In the data rows, zero lies at 7.5, halfway between 7 and 8.
What is the hidden score of each row? Scores go from 0 to 30, and 15 is about the middle. The score is a weighted sum of the row's numbers plus the product of two more (or one squared), each taken from its middle value.
[7,8,8,8,6,10,8,6,9,10,10,8,8,9,6,10] -> 14
[5,8,7,8,6,8,8,6,9,9,8,8,8,9,8,9] -> 12
[5,8,7,6,6,7,8,6,8,6,8,8,7,9,10,9] -> 20
[8,8,7,7,8,5,7,8,5,6,5,6,6,6,8,7] -> 16
[6,6,7,8,5,8,9,7,7,7,6,8,6,9,7,7] -> 15
[7,8,8,6,9,6,5,8,8,8,10,7,10,5,7,8] -> 8
[10,7,9,10,8,9,8,9,9,11,8,7,8,8,6,9] -> 20
[7,10,8,8,7,8,8,7,8,10,6,7,10,9,7,7] -> 20
[8,8,9,7,8,10,7,6,8,9,11,7,10,9,7,8] -> 16
[5,7,8,10,6,10,10,6,9,9,7,9,6,10,9,8] -> 17
[6,8,7,9,6,8,8,7,9,6,8,8,7,8,8,9] -> 13
[6,6,8,9,7,6,8,8,9,7,9,8,8,6,8,9] -> 7
[9,7,5,7,8,5,7,8,4,6,6,7,8,5,9,5] -> 14
[6,7,10,11,4,10,10,7,10,10,10,8,7,11,7,11] -> 11
[6,8,6,6,8,6,6,6,6,6,4,8,7,7,8,7] -> 23
[8,10,7,6,8,9,6,5,10,9,10,9,13,9,7,8] -> 19
[5,7,7,8,7,7,8,8,6,6,6,8,6,7,7,7] -> 14
[9,10,8,5,10,9,5,7,9,8,10,8,10,7,4,8] -> 20
[6,7,7,8,7,6,9,7,7,6,5,8,7,8,8,7] -> 16
[6,10,9,7,7,10,8,7,10,8,11,9,9,10,6,10] -> 18
[5,7,8,10,5,8,9,6,9,8,6,8,5,8,7,8] -> 14
[6,6,7,7,8,6,8,8,5,4,5,6,7,7,9,5] -> 15
[7,9,9,5,11,7,5,6,10,10,9,8,10,8,7,7] -> 14
[6,6,6,8,5,6,8,6,8,7,7,7,6,8,8,6] -> 11
[8,8,8,6,8,12,7,6,10,10,11,9,12,9,5,8] -> 18
[8,7,9,10,5,10,9,7,9,9,8,8,8,9,6,9] -> 16
[5,8,9,11,4,11,10,7,11,11,9,9,7,12,6,11] -> 16
[9,10,7,3,10,9,5,6,9,9,8,8,12,7,6,5] -> 24
[10,8,11,13,5,9,13,10,7,10,8,6,6,10,6,12] -> 20
[6,6,10,8,6,8,10,7,9,7,8,9,7,9,8,9] -> 13
[10,9,6,4,12,6,3,8,8,8,8,7,11,6,8,4] -> 20
[10,7,7,6,10,6,7,9,4,6,6,6,6,5,8,6] -> 16
[7,6,6,9,6,7,9,7,7,7,6,8,6,7,7,8] -> 12
[7,7,7,9,7,8,8,9,6,4,7,7,6,6,8,7] -> 19
[11,7,6,7,11,4,6,11,3,4,4,7,5,3,9,5] -> 15
[6,8,7,9,6,8,9,6,7,6,6,6,6,8,8,9] -> 19
[11,6,10,10,7,10,9,10,8,11,7,7,8,7,6,7] -> 20
[7,6,10,11,5,10,11,8,9,12,8,8,7,11,6,10] -> 13
[4,8,6,8,6,8,8,7,8,7,6,8,6,8,9,9] -> 11
[9,7,11,13,4,9,14,9,7,12,6,6,5,11,7,11] -> 18
[5,9,8,9,4,9,9,7,10,9,9,9,8,10,7,9] -> 14
[8,7,7,6,10,4,7,9,4,5,5,5,5,5,9,4] -> 14
[13,6,12,11,7,6,12,14,3,9,7,3,5,6,8,9] -> 16
[8,9,6,6,11,7,4,7,6,7,9,8,10,6,8,5] -> 18
[9,8,8,4,10,7,6,8,9,8,11,7,10,8,8,7] -> 12
[6,7,8,9,6,6,9,7,7,7,6,8,6,8,9,7] -> 14
[7,8,8,6,7,6,8,7,9,9,9,8,8,8,7,8] -> 13
[7,7,6,6,7,7,8,7,7,8,5,7,6,8,8,8] -> 19
[8,6,5,8,8,5,7,8,6,6,6,7,5,6,9,6] -> 11
[10,6,7,5,10,5,6,9,5,8,3,6,9,4,9,6] -> 9
[6,9,6,9,7,9,9,6,9,8,9,9,7,9,7,9] -> 19
[5,7,7,8,6,6,7,7,6,5,7,8,6,8,9,8] -> 10
[9,6,4,5,12,3,6,8,3,3,5,6,6,2,9,4] -> 13
[6,7,8,6,7,7,8,6,8,9,6,7,9,9,8,8] -> 17
[6,7,8,10,6,8,8,6,8,6,8,8,6,8,9,9] -> 11
[6,5,6,8,7,7,8,7,7,6,6,8,5,7,9,5] -> 11
[9,8,9,7,7,9,9,6,8,11,8,8,10,10,7,8] -> 25
[8,6,7,7,8,6,8,8,4,6,4,7,7,5,9,6] -> 16
[6,6,6,8,7,7,8,7,8,6,7,9,6,8,9,7] -> 11
[8,9,8,8,7,10,7,8,11,10,10,9,10,9,5,9] -> 25
[7,6,8,7,6,6,8,8,6,6,6,7,6,7,10,6] -> 11
[7,7,8,9,6,6,8,8,6,5,5,7,6,6,9,7] -> 12
[6,7,6,6,7,7,7,8,7,6,6,8,7,8,10,7] -> 10
[11,7,6,9,9,5,7,9,3,6,3,6,5,5,10,4] -> 18
[8,7,8,7,7,7,9,8,6,7,5,7,8,7,7,8] -> 17
[10,7,12,14,5,9,13,12,7,10,8,6,4,8,6,11] -> 21
[9,9,6,4,11,7,4,9,8,7,10,6,10,6,7,6] -> 25
[7,8,6,7,8,6,8,9,5,5,5,8,5,4,9,6] -> 17
[8,6,5,7,9,4,7,7,4,4,5,10,6,4,9,6] -> 19
[9,7,9,11,6,9,10,9,8,11,4,6,6,9,7,8] -> 16
[9,8,6,7,8,7,5,8,8,7,8,7,9,7,7,7] -> 23
[8,8,7,7,10,8,6,6,9,10,9,8,10,7,7,9] -> 11
[6,7,7,8,6,10,9,8,8,6,8,8,6,8,8,8] -> 14
[7,6,7,7,7,5,8,8,6,6,6,8,6,6,9,7] -> 10
[11,8,6,4,13,7,4,9,6,9,8,8,10,4,7,5] -> 14
[6,7,7,9,6,8,8,9,8,7,8,7,7,9,7,8] -> 29
[5,7,9,9,7,10,9,5,11,9,9,8,7,11,6,10] -> 14
[9,9,6,5,11,6,5,7,7,7,8,8,11,6,8,5] -> 18
[6,7,7,9,5,7,9,6,8,7,7,8,6,9,9,7] -> 15
[10,8,7,4,11,7,4,9,7,8,7,7,12,4,7,6] -> 13
[13,7,11,9,8,7,9,11,6,11,8,4,8,6,7,10] -> 9
[5,7,7,8,7,7,7,8,7,6,6,8,6,8,9,8] -> 10
[7,6,7,7,8,5,7,8,5,5,7,8,6,6,9,7] -> 9
[7,6,5,7,9,5,8,9,5,6,4,6,6,4,8,5] -> 11
[10,8,9,5,8,9,7,10,9,9,11,7,9,6,7,9] -> 8
[5,7,7,8,7,7,8,6,7,6,7,7,6,8,7,6] -> 16
[7,8,7,7,7,8,5,7,9,8,8,8,9,8,8,7] -> 13
[8,9,7,5,11,9,4,6,9,7,9,7,11,6,6,6] -> 19
[8,6,6,8,8,6,8,9,5,6,6,7,6,7,8,8] -> 13
[5,8,8,9,4,9,9,7,10,9,9,9,7,10,7,10] -> 11
[8,8,7,3,10,8,5,8,8,9,7,8,10,8,8,8] -> 12
[7,6,6,8,8,6,8,7,7,6,7,8,5,7,7,8] -> 12
[8,6,8,7,8,6,8,8,6,6,8,9,6,6,8,7] -> 12
[9,6,8,7,9,5,7,9,5,6,7,6,8,6,9,6] -> 12
